Each row is where one point has got to under a steady rotation. How many steps took it there?
The counts run from 0 to 369.
[-23  -4 -48  17  25 -41 -18 -14  51 -12  32  26   7  45  -1  29 -21  25
  -3   5  20 -49  34   9 -18   8  -5 -16  -8  24 -28  34 -32 -53  -8  -7
  14  45  10  -9  14 -16  33  -3  28  19  22] -> 164
[-31  32 -11 -13  23 -38 -13  32  -4 -25  10  11 -18  48  14  41  13  -6
  19  -2  35 -29   9   4   8  36  35 -23  18 -25 -71  13 -21 -43 -28  -9
  11  37  -8  35  23   0   0 -26  21  29  19] -> 252
[-54  32 -49   1  26 -35 -21  13  19 -21  27  65   2  14   4  11  -3 -10
 -30  -4   2 -32   6  32  -4  26  28  -9  -8   8 -35  -4  -4 -77 -25  -5
   8  33  -9 -19  20  -5  -4  31   8  31 -13] -> 54
[-25 -13 -25   7  19 -58 -18  -8  44 -19  27  17   0  49  -5  37 -12  27
  16   6  30 -54  22  -2 -17  25   6 -14  -8  14 -37  24 -33 -44  -6  -4
   7  49   2   7  26 -24  35 -26  21  23  28] -> 152
[-49 -17 -19  -3  19 -61 -15   8  44 -12  30  26   6  26 -13  31   8  20
  -2  21   6 -53  -4   6   2  18  48  -4  -4  18 -39  -6 -35 -62 -15 -13
  -7  54   6 -21  24   8  12  -2   3  16  12] -> 290
[-41   2 -16   5  18 -45 -12 -10  30 -16  19  -4 -16  59  -6  25 -11  28
  12   0  25 -53   2   4  -2  14  11 -16   0  10 -55  37 -34 -36 -26  -9
  10  53  17  10  20   0  40 -22  19  40  32] -> 276
[-15   9 -31  16  41 -33 -35 -18  43   0   8  17   7  34   2  25  -2  32
 -14  15   2 -43  57  13 -14 -13   8 -10  14  15 -19  33 -20 -68 -17 -15
   9  52  11 -25  20  -4  38  19  32  17  25] -> 309
[-18   1 -43   2  17 -49 -21   1  42 -23  29  43   2  44   7  35  -4   1
  13  -3  30 -42  33   9 -22  40   4 -25 -14  15 -33  16 -25 -62   2   6
  13  38 -12  15  20 -36  18 -13  23  10  12] -> 28
[-35  54 -25   0  23 -13  26  -4  -1 -50  24   4 -26  50  22  26   1  -6
   7  -7  42 -28  25   4  12   5  27  -5  40 -25 -59  24 -12 -35 -29 -19
  22  19  28  20  17  24   7 -11  36  21   5] -> 246
[-26  14 -17   9  23 -40  15 -39  27 -65  28  20 -15  47  23  21  -4  25
  19   3  47 -56  33 -15 -17  16  -3   7  15  -1 -11  24 -13 -47  -4  -7
  10  29  23  -5  37  -9  31 -21  33   5  13] -> 10
[-16  33   9 -10  32 -40 -22  25   1 -14  -5   0  -7  40  19  43  29   1
  17  15  25 -22  38   2   3  22  48 -12  36 -25 -64  11 -15 -47 -27 -23
  10  40  -4  27  29   8   9 -19  37  16  23] -> 111
[-34  27 -11   2  30 -35  18 -21   6 -57  22  -5 -21  52  12  25  -1  26
  18   1  47 -58  15 -19   3   8  16   8  29 -26 -35  24 -19 -38 -24 -16
  10  31  30   0  34  16  22 -24  22  22  21] -> 130
[-48  32 -28   4  36 -35 -22  -1  20 -24  18  67  11   7  13   6   7   0
 -32  12  -4 -34  25  23  -9  14  26   8   8   8 -12  -6   5 -79 -23 -13
   6  33  -4 -38  29  -1   4  42  20  17 -11] -> 191
[-24  42 -11  -3  20 -42  -6  15  15 -30  16  49   3  32  33  37   7 -29
  10   2  23  -8  35  15 -15  52  39  -6  14  -8 -51 -15  -1 -48  -8 -16
  18  13 -19  30  32 -25   4 -11  47   7  -5] -> 360
[-40  44   4  -6  26 -30  12   9   9 -35  16  16  -8  25  21  28  30 -10
  -1  18  12 -16  28  12  13   4  70  10  47 -13 -58 -16  -6 -53 -29 -32
   9  23  16   1  24  34   3   8  39   6  -7] -> 100
[-35  40 -10   7  45 -38 -12 -16  17 -41  11  52   8   9  22  11  17   8
 -16  15   7 -34  37   8 -15  15  34  24  23 -12  -3 -18  16 -76 -14 -18
   3  23  -4 -31  46  -6   9  31  28  12 -13] -> 332
[-43  51  -7  14  30 -21 -28 -10  25   4  -5  30  -4  39  15   1  -5   1
 -21  -7 -13 -10  29  40 -14   8  23 -10  12  19 -52  22   4 -45 -35 -20
  31  36   1  12  21  -6  43  25  48  44  10] -> 73
[-32  47  10  -3  24 -36 -20   9  17 -16  -3  42   1  28  32  20  22 -21
   2   5   2   2  37  26 -15  37  50  -4  22   6 -52 -13   7 -54 -21 -20
  19  23 -19  25  31 -14  20   9  51  15  -1] -> 219
[-24  56 -19   5  24  -9  19  -9   6 -42  18   6 -22  52  28  26   3 -12
   7  -5  34 -15  44  10   3   4  29  -9  42 -17 -59  22  -5 -38 -26 -21
  26  16  23  29  14  16  16  -8  50  16   6] -> 238
[-39  55 -16  -5  19 -20  25   3   4 -54  27  22 -16  35  26  28  15 -21
   3   2  30 -18  27   9  11  14  53   4  39 -21 -58  -8  -4 -50 -25 -22
  16  10  20  14  21  24  -5  -1  37   7 -11] -> 237
[-54  -4 -29   8  17 -44  15 -21  42 -32  43  14  -6  34  -9  18  -8  29
  -6  12  16 -62  -3   1   6  -5  31   6   8  16 -34  10 -33 -53 -20 -15
   2  44  32 -31  20  26  24   0  11  18   9] -> 287
[-26  15 -52  22  31 -28 -16 -21  41 -16  29  40   7  34   5  16 -22  22
 -20   6  12 -45  47  16 -16  -6 -10 -11   0  21 -17  35 -19 -65 -17 -11
  17  39  16 -28  13  -7  26  24  31  20  10] -> 176
[-14  46  -7  10  28 -34 -10  -7  22 -26   7  38   0  45  35  31  -2 -14
  11  -3  22  -5  53  16 -25  38  15  -4  18  -2 -42   9   4 -41 -10 -16
  29  15 -13  36  31 -29  28  -7  62  13   3] -> 355
[-43  53   3  -2  23 -32   9  -4  13 -39  13  46  -4  19  32  14  22 -25
  -5  10   8  -7  29  24  -4  24  60  14  32  -2 -44 -24  11 -58 -20 -24
  17  14   0   7  31   6   8  17  45   8 -17] -> 220
[-21  38 -15  -3  21 -41  -7  19  11 -31  19  47   3  37  29  40   4 -27
  13   0  28  -7  37  17 -13  50  33 -14  12  -7 -59  -4  -6 -44 -11 -15
  19  16 -18  36  28 -21   1 -14  47   8  -3] -> 364
[-19  25   4  -5  30 -42 -19   9   1 -28  -2  -9 -19  54  15  39  14  18
  24   6  38 -40  30 -10  -2  21  21 -13  27 -31 -55  28 -18 -38 -23 -16
   7  42   2  25  34  -3  21 -31  29  28  34] -> 123
[-39  52   4  13  29 -16  -5 -19  25  -6  -1  14 -12  42  23  10   3  -1
 -13   2  -6  -3  40  32  -8  -7  37   0  34  13 -56  17   0 -39 -35 -32
  31  27  15  13  19  12  44  17  59  32  10] -> 85
[-34  52   3  11  28 -15   9 -18  20 -19   6   7 -12  42  24  16   8  -1
  -7   7   6  -8  45  22   2 -15  44   2  44   3 -57  15  -3 -38 -33 -33
  29  25  24  13  17  26  35  10  59  20   9] -> 93
[-20  -4 -36   0  16 -53 -19  -1  39 -31  24  43   2  40   8  35   1   0
  18   1  35 -45  28   4 -22  44  10 -20 -12  11 -32   9 -26 -62   4   5
   8  37 -16  14  27 -39  19 -19  23   7  11] -> 24
[-53  28 -55   2  25 -32 -15  10  24 -25  32  66   4  18   1  13  -6  -9
 -26  -5   8 -38   7  28  -3  23  23  -9  -7  10 -31  -6  -7 -77 -21  -2
   9  29  -4 -20  17  -6  -7  31   8  25 -12] -> 50
[-52  12 -10 -12  16 -54  -7  25   2 -31  20  17 -13  41  -1  33   7   8
  11   0  31 -48 -19   0  12  38  41 -12   6 -17 -62   5 -25 -42 -29  -7
   0  44   1  12  32   7   2 -23   2  35  15] -> 265
[-29  42  -1   0  33 -47  -5   1  19 -42  12  55   8  18  31  24  17 -16
   1   7  14 -15  37  13 -19  45  42  14  19 -10 -28 -27  14 -60  -8 -20
  13  14 -17   7  43 -23   7   6  41   9 -13] -> 348
